2 33 -24 2
5 2 -18 37
13 0 -7 39
36 5 0 19
30 2 -1 26
24 2 -3 31
39 6 0 14
27 1 -2 30
18 36 -4 1
:
-24 2 2 33
-18 37 5 2
-7 39 13 0
0 19 36 5
-1 26 30 2
-3 31 24 2
0 14 39 6
-2 30 27 1
-4 1 18 36

10 5 -30 -2 25 30 7 7 29 -6 28 26 21 34 1
-23 -18 37 -7 -18 -27 -14 -23 -21 -9 -22 -21 -15 -26 -23
27 27 -39 15 14 14 23 25 17 17 12 14 6 18 20
27 34 -28 24 3 2 25 31 1 27 -2 4 -6 5 29
-8 -13 -7 -16 15 18 -7 -4 18 -10 15 17 10 18 -8
24 26 -14 21 -9 -7 22 26 -15 20 -10 -11 -9 -4 20
:
34 1 10 5 -30 -2 25 30 7 7 29 -6 28 26 21
-26 -23 -23 -18 37 -7 -18 -27 -14 -23 -21 -9 -22 -21 -15
18 20 27 27 -39 15 14 14 23 25 17 17 12 14 6
5 29 27 34 -28 24 3 2 25 31 1 27 -2 4 -6
18 -8 -8 -13 -7 -16 15 18 -7 -4 18 -10 15 17 10
-4 20 24 26 -14 21 -9 -7 22 26 -15 20 -10 -11 -9

2 1 -5 5 7 -2 5 -6 -5
10 11 1 -8 -19 15 -20 20 17
-16 -18 1 8 23 -20 26 -24 -21
19 21 -5 -4 -20 21 -24 21 21
-25 -27 3 9 31 -30 36 -33 -30
20 23 -3 -9 -28 25 -31 29 26
26 29 -5 -8 -31 31 -36 33 30
-19 -22 2 9 27 -25 31 -29 -26
20 22 -3 -8 -25 24 -29 27 24
:
-6 -5 2 1 -5 5 7 -2 5
20 17 10 11 1 -8 -19 15 -20
-24 -21 -16 -18 1 8 23 -20 26
21 21 19 21 -5 -4 -20 21 -24
-33 -30 -25 -27 3 9 31 -30 36
29 26 20 23 -3 -9 -28 25 -31
33 30 26 29 -5 -8 -31 31 -36
-29 -26 -19 -22 2 9 27 -25 31
27 24 20 22 -3 -8 -25 24 -29

-1 0 -2
17 -2 36
4 -12 1
-9 -14 4
5 -13 1
20 -19 5
16 -3 38
-5 -14 9
13 -9 4
14 0 12
-2 -10 29
11 -3 4
:
0 -2 -1
-2 36 17
-12 1 4
-14 4 -9
-13 1 5
-19 5 20
-3 38 16
-14 9 -5
-9 4 13
0 12 14
-10 29 -2
-3 4 11

15 -10 -30 -4 -1 -14 -2 -2 -7 1
-26 9 -7 -12 2 7 -4 18 5 14
13 2 5 9 9 18 15 -4 -3 -12
-5 17 -9 -2 16 12 25 9 7 -12
4 -15 18 8 1 -5 -35 -29 -8 -9
-16 13 7 -28 -12 20 0 28 10 0
13 -20 15 17 17 6 -11 -11 -5 -23
:
-7 1 15 -10 -30 -4 -1 -14 -2 -2
5 14 -26 9 -7 -12 2 7 -4 18
-3 -12 13 2 5 9 9 18 15 -4
7 -12 -5 17 -9 -2 16 12 25 9
-8 -9 4 -15 18 8 1 -5 -35 -29
10 0 -16 13 7 -28 -12 20 0 28
-5 -23 13 -20 15 17 17 6 -11 -11

-19 -39 10 -20 27 -25 30 -32 -32 28 -17 -17
-20 -25 -1 -20 33 -15 34 -36 -46 29 -23 -24
19 25 4 21 -25 30 -33 31 27 -39 17 2
-21 -15 10 -24 27 -21 32 -21 -37 27 -32 -12
9 27 -10 25 -13 24 -26 43 31 -31 34 4
26 38 13 12 -23 28 -41 21 44 -27 30 11
:
-17 -17 -19 -39 10 -20 27 -25 30 -32 -32 28
-23 -24 -20 -25 -1 -20 33 -15 34 -36 -46 29
17 2 19 25 4 21 -25 30 -33 31 27 -39
-32 -12 -21 -15 10 -24 27 -21 32 -21 -37 27
34 4 9 27 -10 25 -13 24 -26 43 31 -31
30 11 26 38 13 12 -23 28 -41 21 44 -27

-20 37 -5 6 14 -1 9 -16
18 -22 5 -16 7 1 -10 4
-9 17 -2 6 8 4 -5 2
-6 19 -15 1 -6 -6 -1 19
9 0 -4 -4 7 -1 -14 11
16 -29 10 -15 4 -2 3 2
18 -20 4 -15 8 2 -12 5
-7 19 -16 -1 -9 -5 -1 20
18 -22 5 -16 7 1 -9 4
-17 28 -3 7 13 1 4 -9
11 -29 11 -9 0 -5 12 -1
8 -33 16 8 -10 -3 15 -11
:
9 -16 -20 37 -5 6 14 -1
-10 4 18 -22 5 -16 7 1
-5 2 -9 17 -2 6 8 4
-1 19 -6 19 -15 1 -6 -6
-14 11 9 0 -4 -4 7 -1
3 2 16 -29 10 -15 4 -2
-12 5 18 -20 4 -15 8 2
-1 20 -7 19 -16 -1 -9 -5
-9 4 18 -22 5 -16 7 1
4 -9 -17 28 -3 7 13 1
12 -1 11 -29 11 -9 0 -5
15 -11 8 -33 16 8 -10 -3

23 -37 26 31 -28 17
-25 23 -20 -32 18 -33
-19 21 -23 -30 28 -11
19 -30 26 32 -27 16
-15 28 -28 -31 22 -23
:
-28 17 23 -37 26 31
18 -33 -25 23 -20 -32
28 -11 -19 21 -23 -30
-27 16 19 -30 26 32
22 -23 -15 28 -28 -31

-6 2 9 12 26
6 12 -21 6 5
40 13 3 11 4
22 17 -19 1 22
:
12 26 -6 2 9
6 5 6 12 -21
11 4 40 13 3
1 22 22 17 -19
